500 stands for zero in the data rows.
Some points:
621/350/501/577/433/454/344/614/408/591/400/516/731/351/378/307/585/370/678/326/324/529/435/569/649/733/244/360/400/402/216/532/387/354/378/386/278/468/723/496/374/461/482/677/495/617/384/674/436/412/379/322/332/641/494/605/570/369
446/581/447/431/537/761/697/441/344/515/406/432/670/301/635/597/564/512/666/642/725/562/547/476/579/465/535/671/580/701/499/486/435/456/272/598/401/820/312/806/814/226/344/466/623/266/414/582/505/570/354/431/405/304/466/615/783/354
402/552/242/471/327/650/777/488/480/466/291/452/288/539/783/465/450/420/312/469/443/489/456/913/236/364/704/419/672/458/364/623/524/300/476/515/585/647/599/321/341/557/309/439/598/614/292/515/639/643/641/428/236/552/723/425/427/545
265/383/256/570/521/359/334/504/476/314/407/649/393/331/309/623/570/546/570/516/697/208/393/449/549/537/489/555/411/800/477/383/278/465/290/422/664/507/568/753/497/355/565/609/371/595/401/479/479/717/325/289/700/440/710/519/487/632
547/765/305/769/495/260/257/649/524/395/527/160/498/406/698/237/696/0/647/489/722/729/523/535/490/360/494/629/196/445/733/605/631/403/584/577/515/509/100/453/484/575/402/497/422/711/491/731/494/491/445/305/769/532/557/361/449/541
387/672/583/462/350/291/469/460/470/577/366/435/532/344/526/669/422/475/274/556/249/490/606/821/538/551/574/421/450/459/663/462/565/438/476/604/480/533/565/516/585/347/693/285/232/687/682/473/510/661/546/602/576/427/199/228/613/431
436/588/626/569/352/584/662/193/311/322/537/655/676/419/463/599/631/376/469/479/528/708/549/404/713/610/579/364/725/479/374/312/688/432/599/422/591/220/624/446/555/577/573/419/449/445/613/696/349/470/404/609/442/378/693/469/377/532
331/293/472/724/613/310/747/717/308/359/717/355/499/474/492/639/333/673/385/697/485/497/266/457/503/499/478/390/472/519/537/588/686/302/695/657/358/430/522/536/279/360/441/677/588/628/756/482/662/369/472/565/528/271/345/466/538/411
635/465/582/620/462/592/336/376/423/284/677/426/592/521/492/665/542/594/387/674/333/350/626/516/693/470/777/397/303/530/575/717/341/392/509/524/596/481/389/581/600/674/316/691/569/535/702/289/596/305/227/578/257/704/511/478/453/371
396/734/479/562/511/416/694/306/358/600/543/691/568/716/502/376/719/611/653/601/321/318/479/669/587/589/370/727/287/541/565/502/389/712/372/609/555/535/595/468/276/379/534/512/433/616/609/526/462/293/576/655/552/584/532/558/516/417
288/289/742/269/495/691/649/594/550/422/413/439/332/604/546/563/631/597/671/347/560/599/431/460/337/455/328/342/519/483/291/687/475/674/398/317/650/300/339/405/656/402/377/563/265/392/708/683/661/626/427/427/509/683/484/317/642/311
554/437/358/597/327/632/461/638/648/488/495/502/217/342/376/566/417/390/437/416/494/359/559/572/722/401/373/585/655/566/522/662/405/650/648/393/369/602/625/428/382/745/534/112/729/214/609/542/377/356/460/539/497/411/357/406/401/388
436/486/811/290/434/309/696/508/722/734/581/281/607/773/539/312/166/195/781/299/557/626/294/76/424/567/579/268/590/538/545/605/240/310/415/714/960/725/518/521/399/528/644/550/336/363/175/374/118/209/279/723/415/261/352/64/185/473
387/367/690/523/620/291/408/575/378/350/417/361/513/408/619/719/899/350/618/670/419/569/562/565/343/470/741/533/754/507/566/487/172/573/506/624/185/681/497/533/456/418/543/326/359/271/427/350/471/542/705/587/703/551/607/729/452/593
389/723/386/629/611/546/461/525/327/577/380/659/582/514/513/912/413/478/672/536/641/389/234/199/249/351/320/436/473/511/650/444/496/596/560/413/303/411/489/506/538/547/303/331/247/449/484/290/481/726/333/345/468/598/464/609/241/541
203/614/343/244/2/570/484/491/650/547/522/120/255/524/725/475/653/567/362/525/335/317/302/530/449/764/620/673/279/567/437/326/546/385/964/134/482/562/752/420/630/667/451/471/499/325/390/532/391/373/741/496/328/391/463/695/528/787
689/461/307/541/490/490/448/539/533/761/707/396/488/465/610/624/691/728/487/457/307/511/410/189/704/269/497/253/600/438/488/222/361/631/294/543/333/632/479/230/516/524/674/635/646/542/558/614/479/780/346/598/656/564/534/387/702/521
659/526/541/742/294/463/670/629/616/350/252/656/470/616/466/234/519/527/503/498/622/301/606/162/434/651/606/324/334/393/552/414/583/511/483/507/382/490/506/677/611/599/487/595/423/175/672/258/587/649/791/652/567/437/583/440/744/409
548/712/689/481/674/428/353/534/582/703/599/451/311/314/328/364/585/590/407/591/580/654/307/345/607/492/643/591/460/261/324/491/473/491/502/266/547/475/435/657/419/377/628/449/463/476/607/532/581/591/606/513/262/376/757/547/427/209
355/419/498/347/618/545/498/680/593/553/643/744/582/522/610/344/382/247/287/422/523/287/364/699/448/296/472/475/392/466/462/582/345/621/628/561/487/329/597/601/621/714/553/495/686/348/586/601/564/656/390/784/601/335/578/682/558/689
662/211/521/636/544/276/367/193/262/656/405/321/335/659/181/437/520/347/366/387/517/417/558/480/528/253/484/406/165/638/676/525/761/279/554/381/464/739/113/463/572/614/202/431/597/596/384/799/589/563/710/692/659/524/519/654/202/606
701/726/684/460/701/502/385/305/478/443/394/646/562/606/474/574/437/613/583/366/526/392/593/499/487/441/602/463/576/517/577/434/249/513/765/370/413/311/519/508/347/469/593/672/796/409/330/725/578/765/575/359/578/369/312/301/696/489
568/404/617/343/562/798/371/562/460/611/347/529/364/820/548/413/799/547/439/487/520/537/495/366/809/400/357/400/570/325/571/448/561/351/635/809/580/519/642/679/629/310/806/448/708/633/581/386/726/645/435/266/512/641/420/499/430/657
522/510/460/733/684/607/61/457/566/384/609/488/193/655/744/405/362/296/707/775/615/445/644/526/453/992/262/395/520/596/665/681/792/624/336/383/734/639/416/338/671/338/284/621/587/668/453/681/498/685/573/880/557/425/213/842/249/414
672/550/659/584/414/410/652/660/338/650/604/659/405/454/561/330/575/726/389/406/328/602/694/438/482/711/365/704/600/631/606/664/372/460/642/615/614/495/407/315/598/646/446/385/309/451/349/618/639/701/247/397/405/530/698/625/563/433
762/616/761/524/465/576/517/631/549/392/397/541/460/516/323/500/639/628/705/636/588/369/725/632/187/407/413/381/644/583/459/190/673/270/454/613/470/372/548/317/379/611/891/590/566/445/618/633/728/358/339/326/501/537/425/425/330/703
672/359/354/687/440/443/434/375/629/363/711/725/395/623/399/411/390/628/311/603/556/649/601/612/368/433/407/375/266/281/572/390/412/640/736/584/363/693/618/666/417/264/386/490/282/450/473/560/357/314/312/552/510/505/493/391/509/558
299/583/503/388/293/438/458/787/524/445/569/822/644/752/367/534/280/518/583/563/477/541/581/587/738/364/769/523/572/233/385/319/589/648/593/406/509/766/376/304/362/327/354/348/412/797/551/603/607/454/639/378/602/515/448/479/651/726
610/680/399/197/857/136/534/526/312/366/414/535/662/530/682/415/491/517/338/574/580/563/537/445/567/507/285/266/331/805/284/313/666/550/467/274/596/497/605/361/750/562/405/154/578/539/481/331/658/171/443/316/462/537/507/424/669/449
416/365/563/438/394/424/253/481/249/528/659/358/587/621/585/394/255/472/624/502/676/514/516/766/512/468/39/655/601/673/374/140/386/449/378/547/477/295/517/512/596/587/392/387/665/464/470/128/560/467/638/472/352/478/644/372/732/214
455/355/217/428/581/631/461/289/528/644/448/593/600/540/281/519/572/435/598/291/547/786/601/456/310/599/721/716/617/457/558/499/479/357/470/565/634/490/851/412/450/628/422/539/336/461/684/442/788/448/423/786/594/577/304/673/744/381
574/604/491/412/386/602/400/519/329/238/688/652/344/0/749/316/367/656/754/443/482/643/272/391/398/284/675/443/571/695/811/714/489/495/303/700/447/479/736/608/582/473/554/499/513/516/426/551/398/364/864/364/552/610/435/669/494/624
606/284/280/481/713/482/633/360/643/313/670/607/555/480/346/371/723/553/594/624/174/293/342/523/440/531/534/600/610/157/698/597/525/511/517/455/422/452/274/598/727/618/393/414/453/687/354/427/537/383/547/368/393/338/332/268/437/417
770/320/577/601/441/620/653/446/477/556/472/427/547/626/601/464/504/609/610/562/703/508/461/673/426/219/649/649/490/493/228/458/624/483/673/363/620/420/437/246/618/466/999/713/572/633/429/322/218/622/502/302/822/590/241/683/372/238
402/426/498/377/564/632/602/598/355/592/323/479/508/517/345/625/389/700/685/517/346/619/575/564/400/636/624/343/339/202/537/400/732/530/363/499/524/321/470/731/394/668/619/276/656/576/286/422/326/551/340/670/600/595/617/551/646/350
399/595/999/604/746/513/528/625/674/864/526/739/553/498/766/620/424/444/146/179/517/423/367/400/598/577/229/464/816/421/557/426/528/209/192/364/863/597/329/568/163/618/434/773/363/504/198/286/301/0/557/677/541/629/302/416/558/545
549/329/597/638/705/795/506/501/626/527/358/435/669/571/633/470/439/735/459/344/284/693/525/547/678/457/636/758/328/661/377/573/462/662/288/381/353/267/610/334/424/425/353/443/400/414/483/443/490/455/403/554/651/237/661/323/311/644
534/463/427/446/441/612/431/288/343/512/666/340/374/632/451/474/402/299/306/387/613/325/511/636/353/651/666/526/674/360/500/703/645/644/474/262/320/574/463/357/439/491/583/446/464/242/589/392/314/495/468/375/397/330/683/613/693/866
336/372/485/278/232/315/762/320/761/491/371/573/140/319/509/597/366/246/342/532/607/673/630/454/573/395/425/618/419/489/677/472/399/575/393/299/276/447/496/324/431/525/406/556/763/521/524/438/491/556/414/437/285/591/559/578/505/674
318/461/452/447/602/587/649/420/597/440/750/593/682/360/391/327/502/533/454/305/544/494/583/440/489/831/631/529/458/614/340/404/567/776/754/781/203/626/192/589/360/629/554/663/457/796/600/389/551/625/678/537/311/654/245/310/257/554
332/674/384/394/681/415/320/609/669/531/355/432/380/454/400/374/259/670/472/586/291/563/635/504/541/310/513/601/839/537/339/514/698/501/587/665/525/371/356/661/609/577/319/668/489/342/521/562/354/479/434/447/565/755/598/591/574/340
644/560/300/543/457/632/733/539/674/370/396/273/661/425/402/651/325/517/372/234/501/523/475/669/706/596/449/396/550/519/627/328/359/738/344/679/666/347/503/376/592/452/677/615/337/343/385/642/679/438/665/520/350/345/598/782/380/542
740/664/335/658/390/354/566/658/442/659/403/521/642/618/207/536/605/494/366/592/472/658/418/559/451/546/491/643/506/610/424/811/578/634/449/405/567/368/585/879/568/391/450/701/639/680/749/511/394/449/652/742/287/725/383/322/516/704
450/602/488/469/424/664/379/513/613/446/558/589/568/381/309/976/685/240/321/715/462/415/645/337/213/523/564/588/305/630/394/740/439/593/512/874/395/565/675/482/452/398/419/515/626/604/387/416/362/435/686/194/743/172/619/656/309/284
533/370/561/313/615/394/399/375/702/571/525/242/867/370/639/479/322/851/713/679/705/365/568/387/537/476/286/643/582/309/430/629/496/311/570/439/744/491/528/523/340/383/533/352/500/462/635/571/516/685/512/442/470/850/834/452/579/561
Along one direction, these points spread out more than along any other. Take the direction at right angles to it along which they spread out most. Go by this last direction. For each point below, how far along it does it lie, from 0 to 99? 50 is the average, and the first point above lies past it. One standard deviation of the points above along it is 16.
547/765/305/769/495/260/257/649/524/395/527/160/498/406/698/237/696/0/647/489/722/729/523/535/490/360/494/629/196/445/733/605/631/403/584/577/515/509/100/453/484/575/402/497/422/711/491/731/494/491/445/305/769/532/557/361/449/541 16
568/404/617/343/562/798/371/562/460/611/347/529/364/820/548/413/799/547/439/487/520/537/495/366/809/400/357/400/570/325/571/448/561/351/635/809/580/519/642/679/629/310/806/448/708/633/581/386/726/645/435/266/512/641/420/499/430/657 71
332/674/384/394/681/415/320/609/669/531/355/432/380/454/400/374/259/670/472/586/291/563/635/504/541/310/513/601/839/537/339/514/698/501/587/665/525/371/356/661/609/577/319/668/489/342/521/562/354/479/434/447/565/755/598/591/574/340 60
288/289/742/269/495/691/649/594/550/422/413/439/332/604/546/563/631/597/671/347/560/599/431/460/337/455/328/342/519/483/291/687/475/674/398/317/650/300/339/405/656/402/377/563/265/392/708/683/661/626/427/427/509/683/484/317/642/311 68
299/583/503/388/293/438/458/787/524/445/569/822/644/752/367/534/280/518/583/563/477/541/581/587/738/364/769/523/572/233/385/319/589/648/593/406/509/766/376/304/362/327/354/348/412/797/551/603/607/454/639/378/602/515/448/479/651/726 52
387/367/690/523/620/291/408/575/378/350/417/361/513/408/619/719/899/350/618/670/419/569/562/565/343/470/741/533/754/507/566/487/172/573/506/624/185/681/497/533/456/418/543/326/359/271/427/350/471/542/705/587/703/551/607/729/452/593 52
389/723/386/629/611/546/461/525/327/577/380/659/582/514/513/912/413/478/672/536/641/389/234/199/249/351/320/436/473/511/650/444/496/596/560/413/303/411/489/506/538/547/303/331/247/449/484/290/481/726/333/345/468/598/464/609/241/541 53
402/426/498/377/564/632/602/598/355/592/323/479/508/517/345/625/389/700/685/517/346/619/575/564/400/636/624/343/339/202/537/400/732/530/363/499/524/321/470/731/394/668/619/276/656/576/286/422/326/551/340/670/600/595/617/551/646/350 65
331/293/472/724/613/310/747/717/308/359/717/355/499/474/492/639/333/673/385/697/485/497/266/457/503/499/478/390/472/519/537/588/686/302/695/657/358/430/522/536/279/360/441/677/588/628/756/482/662/369/472/565/528/271/345/466/538/411 46
740/664/335/658/390/354/566/658/442/659/403/521/642/618/207/536/605/494/366/592/472/658/418/559/451/546/491/643/506/610/424/811/578/634/449/405/567/368/585/879/568/391/450/701/639/680/749/511/394/449/652/742/287/725/383/322/516/704 45
355/419/498/347/618/545/498/680/593/553/643/744/582/522/610/344/382/247/287/422/523/287/364/699/448/296/472/475/392/466/462/582/345/621/628/561/487/329/597/601/621/714/553/495/686/348/586/601/564/656/390/784/601/335/578/682/558/689 49
635/465/582/620/462/592/336/376/423/284/677/426/592/521/492/665/542/594/387/674/333/350/626/516/693/470/777/397/303/530/575/717/341/392/509/524/596/481/389/581/600/674/316/691/569/535/702/289/596/305/227/578/257/704/511/478/453/371 47
672/359/354/687/440/443/434/375/629/363/711/725/395/623/399/411/390/628/311/603/556/649/601/612/368/433/407/375/266/281/572/390/412/640/736/584/363/693/618/666/417/264/386/490/282/450/473/560/357/314/312/552/510/505/493/391/509/558 40
